The rows of Z fall into a few groups, which share some directions, and each row is roughly a mix of its group's hidden directions, except one row that fits no group.
Z, 141 rows:
[[ 44 -13 -11 -19 -48  22 -48  38  -4  -6]
 [ 40  -6  -1 -11  27  50 -36  -4  42 -33]
 [-61  -7  14  12  59 -30  11  10  19  -2]
 [-29  12  12   4  72   0 -15  27  11 -40]
 [-45 -35  29   3 -18 -16 -39 -34  36 -21]
 [ 40  -7  -8 -27 -70  -5  -5  30 -11  25]
 [ 44   6  17 -10 -25  39 -57  30  21  -5]
 [  9   4  -7 -23 -29   9  53  54 -37  20]
 [ 24  -2  40  -1  27  37 -45  46  -6 -27]
 [ 17  13  14  15  53  46 -39 -26  26  22]
 [ 15  -5   6   1 -45  -8 -17  75 -26  -7]
 [ -9  11  34  41  57 -10  41  26  19  -3]
 [-51  -7  50  42  28   5  25   8   4  26]
 [ 26   9 -49  12  -5  -3   6 -48 -27  52]
 [ 39   2  -7 -21  41  47 -32 -42  -2  20]
 [ 30  11 -29 -25   9 -12  59   2 -45  28]
 [-20  32 -46  16  35 -17  38 -20 -34  27]
 [  5 -19 -20   1  20   3 -51 -49  49 -24]
 [ 11 -21 -32  10 -65 -53   4 -11   8 -14]
 [-13 -26  12  -6 -55 -24  10  64 -12 -12]
 [ 10  16   5   4 -24   7  27  58 -51  37]
 [ 48  34   3 -59   5  25   0  36   7 -17]
 [ 17  20 -11 -27  49  60   4 -30   7  25]
 [ 34  -5   8 -16  27  47 -46  21  33 -32]
 [ 15  31  -3 -15  51  33 -11 -57  25   1]
 [ 47  15 -33  -4  61  13 -11 -10 -39   1]
 [ 19   0  10 -18  -6  50  -3  72 -23  13]
 [ 20 -28 -59  11  38  -3   0 -37 -35  16]
 [ 58   0 -30   4  22  27 -28 -50 -12  17]
 [ 63  -6 -21 -17 -55  27   8 -17   3  18]
 [ 33   3 -42 -24 -25  23  11  -1 -55  37]
 [ 17   8   1 -11  11 -31 -21  76  -6 -36]
 [ 37  23  -8   1 -19 -10  36  63 -33  21]
 [  7  -4   6 -24 -14 -37  21  65  -1 -47]
 [ -4  12   0   3  47  15 -47  16  11 -63]
 [ 48  -6 -39 -19 -23  48  -5  -4 -36  25]
 [ -3 -25   2   4 -58 -24   4  62 -26   2]
 [ 54  20 -25  -8  26  57   3 -25  -3  23]
 [ 25  39  -8   8  31  -2  31  54  -8  44]
 [ 27  44  -9 -13  70   1   9 -34  -6   1]
 [ 23  15 -27 -14 -26  40 -21 -45   3  52]
 [ -5  -3 -37   3 -35   5  32 -56  -8  48]
 [ -5 -18 -37   4 -35 -50  18  -9 -53  20]
 [-12  11 -31  -9 -23 -50  29 -59  22   3]
 [-29  -5  38  29 -60 -35   3  14  26 -12]
 [ 13  -1  23   1  23  35 -59   2  56  -9]
 [-44   2  -1 -11  58 -30   4  10  23 -45]
 [-34 -32 -23   3 -44 -45 -27 -22  18 -28]
 [  0  -1  30   8  39  17 -24   1  61 -46]
 [-43  20  27   7 -35 -41  21  50 -12   2]
 [ -6  12  12  -9  -8 -16  32  80 -26  15]
 [-48  -2  11  18 -33 -55  33  29   3 -17]
 [ 41   7 -41   1  11  45  10  11 -36  45]
 [ 35 -30 -39  31  55  12  -4  15 -11 -31]
 [-31   8   8   4  70   6  -8  -6  33 -43]
 [-23  30  66   1  13 -19 -48   8 -17  12]
 [-39 -16  20  17 -22  -2 -47  -8  51 -35]
 [ -2  15 -33  -3 -11 -54  43  13 -50  16]
 [ 33  -8 -11  34  17  10 -47 -24 -34  49]
 [-54 -12  15  11  47 -22   3 -27  37 -30]
 [ 23  -2  12 -30  41  30 -40  14  22 -52]
 [ 23  10 -15 -44 -25   1   8  67 -32  -7]
 [-33   0  21   9  28  -1   3 -66  49  -3]
 [-16  72  11  -6  45  -7  24 -22  19  -2]
 [-11  -1  16  13 -57 -29   7  59 -29   5]
 [-72 -13  27   4  43 -11 -15  -8  20 -17]
 [-49 -32  32   9  21  -5  -6 -37  38 -37]
 [-15   6  13 -11 -17 -21 -16  81 -21 -26]
 [-51   1  35   5 -25 -23  14  62  -3  -7]
 [ 49   7  11 -21 -15  47  10  52 -18  23]
 [-38 -27  14  -1 -59 -20  17  48  10 -15]
 [ -5   3  -8 -39 -17 -33   7  72 -10 -27]
 [ -8  -7 -10  -4 -42 -41  27  35 -52  28]
 [-47  -5  43   2  34 -25  18  19  21 -47]
 [-31  -2   8 -17 -33 -36   7  69 -12 -21]
 [ 12  33  -7 -15  -7 -20  41  60 -43  -2]
 [-29  14  47   4 -54 -25   3  47   9  -5]
 [-13   0  41  17 -15 -18 -14  69  17 -33]
 [-35   0  41  24 -43 -40   3  46   5 -10]
 [ 15   7 -11 -10 -52   3  14  47 -54  25]
 [-14   5  21  -3 -30 -16 -16  80 -24 -10]
 [-48 -12  18  12  60 -25 -15 -34  25  -1]
 [ 29   4 -62  -3   5 -31  35 -26 -38   8]
 [ 56  35 -40 -23  18  17  11 -12 -25  33]
 [-15 -19  34  21 -45   9 -26 -33  54  -9]
 [-28  15   7  13  84  -3   0   1  14 -25]
 [ 40  -9   3 -18 -67  13 -17  31 -34  -2]
 [ -8  39 -26  -9  66   1  19  36 -25  11]
 [  3  15 -22 -26  75  23  -4  -9  11 -37]
 [ 50  26 -42 -14 -47 -40  10  -2  -1  -7]
 [ 55 -33 -31  17 -12  48 -26 -13  12 -19]
 [ 66  16 -28 -11   0  46   3 -23   6  29]
 [-51  -4  15  21   5   3 -12 -32  40 -55]
 [-10 -24   6  13  38  19 -29 -58  46  -9]
 [ 42   6 -28 -21 -27   4  -6  57 -45   3]
 [-16  19  -5  10  66 -39  39  -7  11 -28]
 [-55 -32  31 -15 -25 -32  10  30   8 -34]
 [-12   9  10  -8 -50 -38  22  63 -11 -10]
 [-19   2   2  10  14 -36  -3  63 -54  16]
 [-18  -7  -3  37 -53 -11   6 -35 -35  45]
 [-61 -15  14  -9  19 -25  44  25  -7 -36]
 [ 34   3  18   0 -52  16   5  29 -25  56]
 [ 33  29  15 -11  62  32  -4  37 -18 -14]
 [ 25  12 -10   5  49   9 -25 -71   9   3]
 [ 31   6 -45 -26  63 -13 -11 -28   6 -18]
 [ 27   7 -41   1  -2   6 -10 -70  -4  39]
 [-28  14   0  15 -12 -13  68  -4 -53  -5]
 [-36 -32  -5  -5  60  -7  -1 -22  10 -50]
 [ 45  31 -44 -25  43   9  37  15   4  -7]
 [-22  49  -3 -20  35  17  41 -14 -12  48]
 [ 10 -18  -9 -19 -84 -21  -3  14 -24  -3]
 [-20  -2 -14 -33  47 -14  14 -10  54 -43]
 [ 31   6 -17   3  58  35 -14 -51  17 -12]
 [ 24   4 -17  22  52  27 -13 -63  -4   9]
 [  5   6  24   0 -67   1  11  51 -30  21]
 [-39   7 -19  31 -53 -33  20 -22  -3  37]
 [ -1   7  -9 -21  73  22  -6 -17  31 -36]
 [ 67  35 -24  -1  25  25 -22   3  13  30]
 [-36   0  10 -19  40  34  -4 -38 -21  52]
 [-42 -13  10 -15 -15  18 -10 -65  43  16]
 [-31   6   8  -7  51   2 -15   8  42 -58]
 [  2   7 -39 -31  23 -38  49  18 -41 -15]
 [ 83  23  -5   0   5  10   1  34  21   4]
 [ 40  19 -33   2  62  -7  14 -39 -19   4]
 [-35  -7  32  -1 -17  15 -13  -8  71 -32]
 [-55   4  19  16 -25 -36  34 -35 -10  34]
 [ 14 -19  20   7  49  48 -43 -24  20 -24]
 [ 21  -6 -24 -18  16  57  -1   7 -52  38]
 [ 16   3  19  25 -79  28  -8  -8 -24  11]
 [ 29  -6  -4   2  45  26 -27 -46  34 -38]
 [-17 -35 -19  17 -66 -50   8  -6  -3   4]
 [ 13  12  -7 -20  -9  14   5  65 -58  21]
 [ 39  12 -26 -17  42  31  21 -54  14 -12]
 [-41 -24   9  23 -67 -38   0  13  10  -5]
 [  7 -27  20 -17   4  37 -51 -35  26 -41]
 [  2 -18  14  13 -81  -8 -13  -1 -17  36]
 [ 23 -32   1  -7  49  26 -13 -17  30 -55]
 [-21  13  35   0  28 -30 -14   3  59 -44]
 [-14  12  16  -7 -10 -23  -4 -59  63 -18]
 [-31 -27  26   8 -62 -11 -12  43  17 -22]
 [ 16  29  -3   9   0   4  11  60 -59  27]]

One row of each group comes first, with its name. Which group is each row after those in?
[-24  -4   5 -14 -25   5  56  48 -45  17]
(137)
[-47  -5  49  14 -40 -26 -17 -13  39   1]
(102)
[ 51 -30  -5 -13 -41  16 -58   3 -12   7]
(113)
[-50  13  25 -10  35 -16  46  42  10 -16]
(111)

[-45 -21  14  22 -59 -36  10  32   4  -7]
(113)
[ 59   1 -22   5   6  12 -54   8 -38  22]
(111)
[  2  -3  22  -2 -19  12 -68  45  30 -25]
(111)
[-37  24  43  -7 -23 -44   7  52   2  -6]
(102)
[ 14  26  16 -39  12  11  51  60  -6   1]
(111)
[ 20   1   0 -20  53  12 -12 -13  60 -37]
(137)
[-12 -25  32  21 -13  19 -40 -30  60 -19]
(102)
[-17  26  -8  28  31 -40  58  27   0  25]
(137)
[-47  23  -2  18   5 -38  59  24 -19  16]
(113)
[-48   4  39 -10 -26   2  31  23  46 -29]
(111)
[ -1   1  11   8  44  29 -48 -22  50 -30]
(111)
[ -5   2   3 -18 -67  26  -7  38 -12  44]
(113)
